M =
11; -34; 23; -10; 41; 23; 57; -51; -3
10; 43; -34; -6; -49; -10; -26; 40; 14
-26; -71; 61; 10; 76; 22; 34; -61; -24
-4; 14; -6; 16; -16; -23; -41; 32; 5
-10; -25; 20; 6; 37; -16; -2; -19; -18
-21; -46; 47; 4; 39; 36; 26; -41; -5
-4; 16; -14; 11; -19; -17; -32; 27; 1
16; 50; -36; -11; -54; -4; -16; 43; 18
7; -18; 10; -11; 12; 40; 52; -34; 7
6; 31; -13; -9; -31; -11; -25; 29; 11
19; 42; -12; -8; -66; 26; -19; 38; 54
41; 75; -50; -23; -73; -25; -28; 58; 36
Counting starts at 0.
Read off the top-right entry.
-3
Read off the entry at row 2, column 1.
-71
The entry in row 0 and column 2 -> 23
Read off the entry in row 2 and column 0.
-26
The entry in the bottom-left corner is 41
The entry just right of 42 is -12
The entry directly below -24 -> 5
Read off the entry directly below -9.
-8
Read off the entry directly below 54.
36
The top-left entry -> 11
Read off the top entry of the column that holds the smallest entry.
41
Read off the entry at row 1, column 0.
10
Read off the entry just right of 76.
22
The entry at row 0, column 1: -34
The smallest entry -> -73
Read off the entry at row 1, column 1.
43
The entry in row 2 and column 2 is 61
The entry just right of 52 is -34
Read off the entry just left of the smallest entry.
-23

A =
7; 1; 52; 51; 58; 62; 3; 3; 61; -9; 0; -29
-51; -9; -31; -37; -30; -44; -21; -7; -48; -3; -34; 11
The last entry of the largest entry's row? -29
The entry just left of -30: -37
The top entry of the column that holds the smallest entry -> 7
The entry just left of 61 is 3
The 2nd largest entry is 61
The entry directly above -44 is 62
The entry just right of 61: -9
The 2nd smallest entry -> -48
The entry in the bottom-left corner? -51
The last entry, reading row by row is 11
The 4th entry, reading row by row is 51
The entry directly below the largest entry is -44

m =
42; 28; 8; -4; 22; 50
11; 23; 3; -13; 1; 0
-17; -18; 9; 37; 17; -63
The entry directly below 1: 17
Read off the entry directly above the smallest entry.
Answer: 0
The third entry on the main diagonal: 9
Read off the entry just right of -13.
Answer: 1
Read off the 3rd entry from the end, reading row by row.
Answer: 37
Read off the 2nd smallest entry.
Answer: -18
Read off the bottom entry of the column that holds the largest entry.
Answer: -63
The entry in the top-left corner: 42

57	44	51	25	14	42	57	63	26	31	49
56	46	49	40	9	57	59	61	33	41	47
57	54	47	37	19	51	62	49	36	37	52
55	51	56	29	22	40	58	58	28	35	54
47	54	44	29	16	44	62	65	28	21	48
50	54	46	42	7	44	61	48	38	41	37
53	43	47	35	26	39	55	57	30	35	56
50	58	44	27	11	40	57	57	37	27	34
51	44	46	53	13	41	76	62	29	47	50
60	56	44	33	9	42	64	56	38	39	47
61	60	44	45	15	61	63	51	39	37	58
58	50	32	44	16	40	68	58	29	48	49
45	51	49	45	18	49	63	53	44	30	53
52	51	38	30	14	44	57	58	27	31	58
The third entry, reading row by row is 51
Which number is the top-left entry?
A: 57
The third largest entry is 65
Which number is the bottom-left entry?
A: 52
The entry just right of 21 -> 48
The entry just right of the largest entry -> 62
The top-right entry is 49
Which number is the last entry, reading row by row?
A: 58
The bottom entry of the column that holds the smallest entry is 14
The maximum: 76
Which number is the largest entry in the first row?
A: 63
Which number is the fifth entry in reading order?
A: 14
Which number is the entry directly above the largest entry?
A: 57
Which number is the largest entry in the first column?
A: 61
The 2nd entry on the diagonal from the top-right corner is 41
Which number is the 2nd largest entry?
A: 68
Which number is the entry directly below the smallest entry?
A: 26
The entry directly above 7 -> 16
Which number is the entry just left of the smallest entry?
A: 42
The entry just left of the largest entry is 41
The entry directly above 34: 56
The 2nd entry on the main diagonal: 46
Which number is the 2nd entry, reading row by row?
A: 44
The entry directly below 59 is 62

Read these off the array that follows. Rows and columns are numbered from 0.
1) The entry in row 1 and column 1?
2) The entry just left of the centre entry?
3) The entry directly above 147?
4) The entry just right of the largest entry?
5) The entry directly above 170?
6) The entry directly above the centre entry?
7) The bottom-right entry?
8) The entry directly above 128?
[[ 58 155 152 194 247 160 182 150 150]
 [237 149 153 163  79  76 196 167 160]
 [ 76 169 176 193 230 119 220 147 144]
 [ 81 125 128 214 245 160 160 157 189]
 [151 154 189 194 178  58 235 145 177]
 [174 164  82 216 123 140 214 219 111]
 [152 129  72 242 171 150 187 210 163]
 [225 177 149 138  60 106 195 175 109]
 [219 139 170 179 115  56 207 154 187]
 [200 190 131 157  76 120 214 192  86]
 [116 113  99 236 220 152 165 179 198]]
1) 149
2) 216
3) 167
4) 160
5) 149
6) 178
7) 198
8) 176
